Where one turn sends some rows of the set: a few examples, then the rows asked:
Gotak: [ 10  -6 -29  14   1  -9  -2 -10 -12  -2   0   0  23  -6   9   4  -6]
Vus: [ -3  -8 -16   2  -6   4  -1   9  -5  11  10   6  22 -11  31 -17 -19]
gir: [ 25   1 -25   4  -6   6  -4   9 -12   7  12  10  10  -9  -9  -8   4]
Koni: [ -5  -4 -12   1   1   2  11  19 -18   5   7  -3  11 -27  10 -17  -8]
mak: [-6 -4 -7  4 -3 -1 -6 11 -8  8 16 12 16  1 31 -7 -7]
Gudig: [ 27  -6 -15  22 -10  -3  10   6  -8  -2   8   8  11 -19  10   1  -5]
paze: [-6 -2 -4 13 -9  5 -3 13  0  7 16 22 15  8 15 -3  0]
mesuv: [-10  -8  -5   5  -2  -5  -6   0   0  16  -3  13   7 -14   9   0 -26]
momoz: [ -4   0   4  18   2  -4 -10  -9 -11  12   0  14  13 -14   9 -20  -6]
lefe: [  8  -5 -10  21  10  -3   5  -3   3   8  14   5  12 -10  24 -12 -19]
Sakag: [ -2   0 -14  12  -9  13  15   7  -8   1  19   4  22   4   7 -17   6]
tugum: [ -3 -15  -3   3   1   4  16  15 -22   9   6  -3   9 -19  13 -14 -13]
peb: [ 14  -6 -17   3  -4 -10  -7 -15 -20   3  10  17  16  -4   8   5  -5]
Lep: [  5  -7  -6  13  -1   8 -10  -3  -1  11  -2   2  12 -30  11 -13 -16]
det: [ 18  -3 -28  -2  -1  -5   1   6 -22   4   9  15  11 -20  11   3 -17]
selid: [ 11  -4 -26   5 -16   8   4   5  -8  15  19   9  21   5   8   1 -23]
Bomev: [ 15 -11 -24  -6  -7  10  -1   4  -5  15   4   9   8   2  -7   5  -3]
zifed: [-16  -5 -16  11  -8   9   5   9  -8  11  10  14  24 -12 -15  -9  -6]
rigo: [  8   6 -16   3 -12   8 -14  -8 -16  10   0   4  11 -17  -7 -18 -13]
suzus: [  2  -6   5  16  -8  -4  12   8  -7   4  13   7  13  -2 -15  -9   3]
gikem: [ -3  -4 -18  -1 -16   5   2   2 -23   1   6  -1  19 -22  13 -21   0]
zivo: [ 27  -1 -13  -3  -6  -8  11   9  -9  10  14  10   7 -20  11  -2  -3]
viser: [ 14  -4 -17  -7 -10   3   8   6 -26   7  12  -1  10 -19  10 -19 -18]
libit: [-17  -1  -3   6  -7 -15  -5   8  -5  -4  11   6   4  -7   8   2  -9]
Mevu: [ -6  -3 -13   3  -7   5   9  20  -5   0  18  12  19   1  20  -9   4]
fumu: [  6 -11 -12  28  -6   2  -3   4  -6   7  12  11  35   3  -1  -9  -7]
genef: [  8   1 -14   3  -5   1  11   6 -10   6  12   9  18   1 -24  -9  -6]
mav: [ 18   6 -20   7  -5  -7  -1  -7  -3   6  14   9  29   6  11 -15  -8]
Lopet: [ 10   0  -5   7   0  -6  -7 -11 -10   9  -3  22   8  -7   3  -8 -26]
tofe: [ -9   2 -10   2 -19  -4  -5  19  -8  -3  -3   6   8 -17  15  -7  -3]
fodel: [ 16 -11 -23  14  -7   5  -6   9   0  17  10  -7   8  -5  -1   6 -12]
govem: [  2  -1 -24  15  -8  17  17  14 -12  13   5  -4  20  -6  16  -4 -11]
Sesat: [ 24  -5 -11   8  -5   4  17   3  -4   3   8  11   8   5  18  -7 -17]
Zusi: [ 12  -7   2   3   2  -9   8  -2 -27  -1   5  -4  12  -8  -7 -14 -13]
Neri: [ -8 -12  -3   7 -17  -1  -9  15  -9  -7  11   3   6  -3  -1  -9   2]
gesu: [ -2  -2   4  21  -3  -2   4   5  -1  14  10  18  19   8  11   0 -17]
kikup: [ -2  -4  -2  21  -1  -4   7   2  -6   6   3  11  28 -18 -12   5 -11]
Kisu: [  0 -10  -9  10  -2  12  10   0 -22   3   8 -16  17 -15   0  -7  -2]
kelef: [ -8  -5   3  17   4  -7 -15  -3 -17   8   5  12  10 -16   8 -11 -16]
bos: [ 18  -7 -13   6  10  -6  -6  -3 -16   7   6  12   4   4  -2   6 -10]
futi: [-10  -5 -10  16  -5  12   0  12 -10   4   2  12  16  -7 -18  -9  -1]
vin: [  4  -3 -13   1  -5  -1  12   6  -7   6   4  14  10 -23 -13  -3 -28]

fodel -> Gudig
fumu -> govem
Zusi -> rigo
Now find these:
Lep -> kikup
tugum -> momoz
mak -> paze
gikem -> mesuv
Vus -> gesu
Sesat -> mav
Bomev -> zivo
Koni -> kelef
viser -> Lopet
bos -> gir
libit -> Neri

Where one turn sends some rows of the set: a few examples, then the rows asked:
Poba: [-14  -4   4   4  -1   6  -8  12  -1  -6  17   7  -3   0]
vigeg: [-5  5 17 -5  4  0  4 18  9 -6  6 -9 -3 -1]
besi: [ 13   3  13  -5  -1  -3   2   4   5   3 -15 -18   3  -4]
mima: [-13   3  -8   4  -6  11  -5   6  -8   1  17  11   1   3]
Pema: [ -5   8  -3   8   9   5  11   3 -10 -12  16   8  11   1]
guzan: [  0   3   1   1  16  -9   7  -8   3 -15   6  -2  -7 -13]
Musek: [  5   1  19  -5   3  -4   2  12   9  -3  -6 -15  -1  -3]
Povu: [ 13 -12   9   4  -5  -3 -13  -4  -3   1 -13  -8   3  -6]
logit: [ -1 -10  -1  -8 -14   9  -6  11   5  11  -5   8  -1   8]
disu: [ 11  -6  13   8  12  -6   4  -1  -3 -16  -3  -5  11  -7]
dunod: [  7   3 -14   3 -12   8  -7  -9 -14  11  -5   2   7   0]
komum: [ -4  10 -10   1  13  -3  10  -9  -2 -11  12   3  -6  -9]
denin: [ -1 -11   2  -8 -13   8  -6  11   6  10  -5   7  -1   7]
fula: [ -7 -12  14   5   1  -1 -12  11   3  -9   9   1  -4  -3]
ruk: [ 15  10   1  -6  -6   1   4  -1  -2   9 -16 -15   6  -1]
kanis: [ 9 17 -8 -6 -8  7  8 -1 -6 12 -9 -9  7  2]
Moza: [  1  11 -11   8   5   6  12  -4 -15  -6  10   7  14   2]
nom: [ 17   4  -4   7   4   0   8 -11 -13  -5  -8  -3  17  -3]
fuzo: [ -1 -11   0  -8 -14   9  -6  11   5  10  -4   8  -1   8]
Petum: [  0 -10  -1  -8 -14   9  -6  10   5  11  -6   7   0   8]
sor: [  9   8 -10   1  10  -6   8 -18  -4  -6  -3  -3  -3 -12]
Nivos: [  1 -11   1  -8 -14   8  -7   9   5  11  -7   6   0   7]
deruk: [-10  18  -4  -5  -3  10  10  13  -1   4  12  -1   2   6]
Sizon: [  2  -5  14   8  14  -4   6   5  -1 -19   7  -1   8  -5]
Tili: [ -5   1   6   8  13   0   9   7  -5 -17  15   5   8  -1]
dife: [ 14  -5  -4   3 -10   2 -11 -10  -9   8 -14  -5   6  -4]
nor: [  1 -12   2  -8 -13   7  -7  10   6  10  -7   6  -1   7]
Bamod: [ 17  -3   6   8   8  -5   5  -8  -8 -10 -10  -7  14  -6]
bedu: [  0 -12   2  -8 -13   7  -7  11   6  10  -5   7  -1   7]
nevam: [ -4   6  -4   1  15  -6   9  -7   1 -15  11   1  -7 -11]
teda: [ -4   6 -16   4 -11  12  -5  -3 -13   8   8   8   5   4]
lof: [-11  12   7  -5   1   6   7  18   5  -3  13  -3  -2   3]
Kubas: [  6   2   1   1  14 -10   6 -11   2 -13   0  -5  -6 -14]
kabo: [ 10   4  -4   1  12  -9   7 -16  -1 -10  -4  -5  -4 -14]
mebub: [  4 -15  16   4  -1  -4 -14   4   3  -6  -4  -6  -2  -6]
fimu: [  5  11 -15   1   9  -3  10 -17  -6  -6   2   0  -2 -10]
selop: [ 10   9 -11   7   3   4  11 -10 -16  -3   0   2  16   0]
vipek: [  1 -11   0  -8 -14   8  -7   9   5  11  -6   7   0   7]
kes: [ -1  12 -14   1  10  -2  11 -13  -5  -8   9   3  -4  -9]
fis: [ -1  20 -10  -6  -7  11  10   4  -6  10   3  -3   5   5]

nom -> Pema
nevam -> kabo
Now find these:
fis -> vigeg
Poba -> Povu

Where one turn sends some rows of the set: a few examples, then the rows asked:
simi: [ 6 -2 -1 10 15  2  1 -6 19 -3  8  6 -7  5  4 -2]
garit: [  4  -5  -1  -4   0 -13  -1   0  -1   7  -2  -4   4 -14   4 -25]
Sodin: [ -4  -8  -2 -11  11  -3  -4 -21  -3  12 -15 -13   5  -1   2  -2]
rikar: [ 2  7  0  7 -9 -2  3 18  2 -9 14  5 -5  2  4  3]
Varof: [ -7   5  -2  -7 -10 -10 -16  14   5  -7  -3  -7  13  -5   8   7]
zaz: [ -3  10   5 -17  -8 -11  12  13  -7   0   3  -8   2   1  13   3]
Giz: [ -1  -4  -8  -3  -2   0 -18  21  -1   4  -1  -2   5 -10   6  -6]
Zof: [  2 -11  -8  14  10   6 -13 -15   7   3  -5  -1  -2   0  -7   0]
fogap: [-12   5   8   2  -1  10   0   3   5   0  -4  -3   2   3   3 -24]
nime: [ 10  -5 -10  -5   3 -15  -1  -5  -5   4   2  -6  -2  -2   2  26]
Tun: [  6   9   2 -11  -4  11  -6   5   6 -15   1  -4   2  10   1  14]
sasuk: [-6  4 -1  1  2  8  0 -2  0 -3  1 -5 -3 15  1 27]
Tarit: [  5   4  -5  -3 -10   0 -11 -15   1  15   1  -3  10  -1 -10  -9]
Pufun: [ 4 -1 -2  1 18  0 -3  1  9  3 -2 -4  0 25  6  9]
Gufov: [ -7   2  -1 -13 -13  -7  -2   4 -19   7  -9 -14   7  -4   2   4]
Sopek: [ -8 -10  -4   8   7 -16   5  -7  -7  18  -2  -4  -2  -9   4 -12]
bisan: [ 14 -12  11  -1   2   7   5  -6  -6   8   5  -6   0 -13   4  12]
nefi: [ -2   1  11  -8  19   3   7  -9   0   4 -14  -8 -10  -9   1  -6]
Rosu: [ -1   2  26   0   0  -6   0   0   4   7  -8  -8  -4  -2   4 -12]
Ros: [ -1   4   5   0   4  -6  16 -23   0   0   0  -7  -5  11   0   9]
naf: [ -6   0  -1  -4 -16  -5   2  -3  -9   0   0  -5   0 -24   0  -7]
Viz: [-16   9 -17   3  -2   4  -2  -1   1   2  -4  -5  -1 -18   6  -8]
bamig: [  0  -2 -13   4 -18  -8  -8   7   0   0  13   0  10  10   4   7]
sefod: [ 14 -10  14  -7   4  -9   1  -2  -2   2   2  -4   1  19   0  10]
tar: [ -7  -5   3   0  12  -5  10  13  -2 -12  -2  -5 -10   2  16  11]
fum: [-16  12 -14  -2   0 -12  -5   4   5  -4  -6  -2   0  14   2 -10]
Toti: [ -1  -2 -29  -4   2   1  -1  -2  -4  -3   7  -1   4   3   2  15]
ves: [  5  -5   0   4  12   5  15 -15  -5  10   1  -2 -13   6  -3  -5]

sefod -> rikar
Varof -> garit
Now find these:
Sopek -> Ros
bamig -> naf
Zof -> nime
Gufov -> Rosu
tar -> fum

Where one turn sends some rows of the set: a few examples, then the rows asked:
ruzu: [  1 -11 -12  -4   1   1 -16  -2   7  -5  10   5  -3   0 -10   7  13 -13
  -6 -10  -5   3   3]
Gitu: [ -1   8  15 -14  -8   5  15  22   0   3  -5   9   6  16  -5   2  -2  -4
  -4  -3   8  -3   0]
keso: [ -1  11  10 -10 -11  -2   9  19  -4   1  -2   4  10  15 -14   3  -3 -11
  -1   3   5 -11  -1]
Nalem: [  4 -18 -10 -13   3  10  -3  -3  12   4   5  16   1  -6  -2  -5  -3  -4
  -9 -13 -11  -1   4]
rinek: [  1   1 -10  17   8   1  -6  -4   3   6 -20   1 -14  -5  -7  -9  -5  -1
 -16   6   5   0   0]
Duto: [ -4   5  -3  17  12  -3  -1 -10  -3  11 -14  -8  -7 -12  -8 -12  -6  -4
  -4  14   2  -2  -7]
rin: [ -3  -1  -1  19  11   2  -5  -4  -5   5 -12  -8 -17   0  -9 -12   3  -3
 -11   8   6  10  -7]
Kozak: [  0 -11  -4  -8  -9  -6  -2  10   4   1   8   1  13  15 -14  10  -1 -10
  -3  -7  -5  -7   5]
bofep: [  9  -3  12  13   8   5 -10   5  -6 -11   1   0  -4  18  -2 -12  -2  15
  -9   1   9   8  -5]
sunoz: [ -3  17  10 -10  -9  -3  10  18   0   1  -5   5   9  12  -7  11   1  -8
  -1   0  10  -8   0]
fogem: [ -7   1   4 -11  -1  -8   4   6   8   6   3  -3  14   3   1  23   9  -4
   4 -10   2   2   2]
pefas: [ -1 -10   1 -16  -4   0  12   7  11  11   1   9  17   2   0   7 -10   1
  -2 -11  -6  -7   4]
Fiz: [  3   9  14  12  11  -7  -6  -7 -11  -3   6 -10  10   1  -3  -9  -7  10
   9  13   4  -4 -10]
git: [  8  10   6 -13   6  10  -7   1   0   8   1  19  -8 -15   4  -9  -3 -11
  10  -3 -10  -7 -13]
mudul: [ 5 15  9 10 12 -3 -7 -3  5 -5 -9  0  2 -1 11  7 -1 19 -2 -1 15  4 -3]
fumi: [ -7 -10  12 -13  -1  -3  11   6  -3  10  12  -5  17   7  -6   4   0  -7
   9  -4  -7   1  -4]
Pime: [  9  12   3  -9   5   8 -17   5   2   0   0  16 -16  -7   3   3  10 -13
   5  -8  -2   1 -10]
gudan: [ -5  -1  -2 -12  10   0  -1 -11   9   7   8   2   6 -19   5   9   8  -7
   7  -8  -6   3  -2]
Lobob: [  1  -6  -3  13  11   7   2  -5  -2  11 -14   0 -12  -5  -8 -22 -12   1
 -12   9   0   1  -5]
ser: [ -4 -12   6 -10   9   9  -2  -3   2   1  12   1  -5  -2   2   1  17  -6
   0 -12  -5  17  -5]
lir: [ 10   6  -6  15   2  -7 -17  -1   2 -10  -4   4   7   6  -7  -4 -14  10
  -8   6   6 -13   3]
bor: [ -2 -14  -2 -11   5   3  -1  -9   0   6  15   3   8 -10  -9 -10  -2 -12
   6  -2 -15  -4  -3]
vize: [ 12   7  -2  -9   1   7 -16   3   0   2   3  18  -8  -8  -6  -8  -4 -17
   6  -2 -11 -12  -9]
beb: [ -2  14  11 -13  -7   1  16  18   3   5  -7  10  11   8  -4   6  -6  -4
  -1  -2   8  -9   1]
sudiz: [  8   3 -13  21   3  -7 -11   2   4  -2  -8   5   2   5  -8  -3  -9  10
 -12   4   6 -10   7]
fod: [  7  -6   3  11  10   5   8   0   0  10  -3   8   5  -1   0 -21 -19  19
  -7   4  -1  -5  -1]
Puni: [  6  11  10 -10   7   7 -12   1  -6   3   6  10 -12 -10   1  -4   8 -15
  13  -2  -7   0 -16]
Tilod: [ 0 12  6 15 15 -3  2 -2  3  5 -8  0 -1 -5 10  3  4 20 -3 -1 14  8 -2]
lela: [ -4   5   2  13  15   4   3  -7   0  11 -18  -4 -14 -11   1  -9   0   4
  -8   6   7   9  -7]
Bivaf: [ 13   3   2  -9   2  14 -16   9  -1   0   3  20 -17  -1  -2  -9   3 -13
   0  -8  -8  -2 -10]
muti: [  4  -5   6  20   8   2  -6   6  -8  -4   2  -3  -8  17  -5 -11   5  12
  -9   3   9  11  -3]
pof: [ -3   9  18 -12  -6   1  15  19  -6   4   0   3   9  15  -9  -1  -2  -8
   2   2   6  -5  -4]
molo: [ -2 -14   9 -13  -3   4   6  14   4   3   5   3   5  18  -2   9   6  -1
  -6 -15  -1   9   1]
gigit: [ -2   8   5  18  12 -11   0  -7  -9   6   4  -9   9  -5  -6  -9  -5   8
   8  14   3  -5  -7]
fabom: [  9   1  10   5  10   5   2  -2   1   1  -5   8   8  -1   5 -16 -22  22
  -4   3   2  -6  -3]

fumi -> fogem
Pime -> Bivaf
rin -> rinek
Now find these:
muti -> sudiz
keso -> beb
bor -> gudan
mudul -> bofep

Where one turn sends some rows of the set: a few examples, then the rows asked:
tibib: [-13   5  -9  -6   0   7 -17  15   6   3   1   3  25  -6   7  -4  -5 -10
  22  -6  -6   7  -5   0  14]
Bati: [ -6   0   9   4 -10 -12 -27  12  -3  -5  -3  -6  22  -3 -12   1 -11   9
   8 -13  23   8   2   7  -6]
modam: [ -8  15 -10  -1 -27  -3 -23  19 -17  -9 -21   8  24   9  14  -6  -3  -7
  19   5 -11  -9   4  14   6]
sapa: [ 14  22   0  -8 -10   3 -17   8  10   9  -2  -5  20  -4  -7 -11  -5 -15
  21   8   2 -15   6  -7   9]
gazuf: [-10   2  10   4  -8 -10 -28  14  -5  -7   0   0  22  -2 -12  -4 -11   9
  11 -16  29   0   1   4  -5]
funop: [ -5   4   7   4 -13 -16 -17  23  -2  -7   1 -13  20   5  -1   4 -14   5
   6 -16  19  10   2   7  -2]
sapez: [  3  23  -2   0 -20   2 -29  23 -12 -11 -11  10  29  -8   8 -14   2  -7
  22  -3  -6 -17  15   7  -2]
feri: [ -7  12 -11   3 -25  -1 -18  23 -19  -8 -19   5  25   4  14  -6  -4  -7
  18   4 -11  -6   4  16   5]
zud: [  5  20  -3   3 -19   3 -26  25 -12  -8 -11   5  29 -12   8 -10   1  -8
  20  -2  -9 -10  15  10  -4]
Zamaf: [ 12  23   0  -7  -8   4 -16  10   8   9   0  -3  20  -5  -7 -14  -5 -14
  22   6   5 -19   6  -8  10]
motud: [ -6   4   1   5  -7  -8  -6   8 -23 -12  -6 -19   7  -3   2 -16 -24   0
  11  12   8  -2  13 -12   6]
Dadit: [-10  13   9  -4 -17 -20 -28  14   0 -12   0  -1  18  17  -2  -2 -11   6
  11 -18  26  -5   1  -1   2]
Panun: [ -8   2   2   4  -6  -8   0   9 -20 -11  -5 -17   2   1  -2 -13 -23  -2
  12   9   8  -5  12 -10  11]
nare: [-11   8   9   4 -11 -14 -18  25  -6 -10   6  -4  20   7  -1  -4 -13   6
  10 -20  28  -3   2   2   0]
gimin: [ -5   8   8  -4 -19 -23 -26  12   3  -9  -4 -10  18  15  -3   7 -11   5
   7 -13  18   8   1   4   0]
tuti: [ -5   3   2  -1 -11 -14  -6   1 -15 -11 -10 -19   2   6  -3  -8 -21  -3
  11  13   3  -1  12 -10  11]
vav: [-11  17  -9   0 -25  -1 -22  21 -19 -10 -18  11  24   8  14 -10  -3  -6
  20   2  -6 -15   4  12   7]
zozer: [-18  10  -8  -7   1   8 -19  16   5   0   4  10  25  -2   7 -10  -4  -8
  25  -9   1  -3  -5  -4  15]
zal: [-12   8  -9 -12  -4   2 -24   7  11   2  -4   4  24   1   6   0  -4 -10
  23  -4  -8   7  -6  -2  14]
rudas: [  7  20  -3  -1 -23  -1 -30  19  -9  -9 -15   4  29  -8   7  -6   2  -9
  20   1 -13  -8  15  10  -3]
lopo: [-17  12  -8 -14  -4   3 -26   7   9  -1  -1  11  24   5   5  -6  -3  -9
  25  -6  -2  -2  -6  -6  16]
dav: [ 13  21   0  -5  -7   6 -14  13   7  10   1  -5  21  -8  -6 -14  -6 -15
  21   6   4 -16   6  -7   9]
mel: [-10   5  10  -1 -12 -14 -33   7  -2  -8  -4   2  21   5 -13  -3  -9   9
  11 -14  28  -2   1   2  -4]
bekaz: [ 15  20   0  -6  -8   4 -14  11   9  11  -1  -7  20  -7  -6 -11  -6 -15
  20   8   2 -13   6  -6   9]
zugu: [ -6   2  10  -1 -14 -15 -33   5   0  -6  -6  -3  21   3 -13   2  -9   8
  10 -11  23   6   1   5  -5]
kati: [  5  24  -2  -3 -23  -2 -34  17  -9 -11 -15   9  28  -4   7 -10   3  -8
  22  -1  -9 -14  15   7  -2]
kal: [-12   8   3   0  -8  -9  -6   6 -20 -14  -5  -9   1   7  -3 -18 -22  -1
  15   7  14 -15  12 -15  13]
gazev: [ -9  11   2  -5 -13 -14 -17  -4 -18 -15 -11 -11   5  10   0 -17 -22   1
  14  13  10 -10  13 -17   9]
luf: [-11  14 -10   4 -23   2 -18  26 -22  -9 -17   9  25   3  15 -10  -4  -6
  19   2  -7 -12   4  14   6]
lar: [ -4   6   1  -2 -12 -14 -13  -2 -18 -12 -12 -20   6   4   0 -11 -23   0
  11  16   4   1  13 -13   7]
tago: [ -9   9   3  -5 -12 -15 -11  -3 -15 -14 -10 -12   1  13  -4 -12 -20  -2
  14  11   8 -11  11 -15  13]
sef: [-11   9   2   2  -7  -8 -10   6 -23 -15  -5 -10   6   3   1 -22 -23   2
  14   9  14 -12  13 -17   8]

tuti -> Panun
sapa -> bekaz
Now find these:
modam -> feri
zugu -> Bati
rudas -> zud
lopo -> zal
lar -> motud
nare -> Dadit

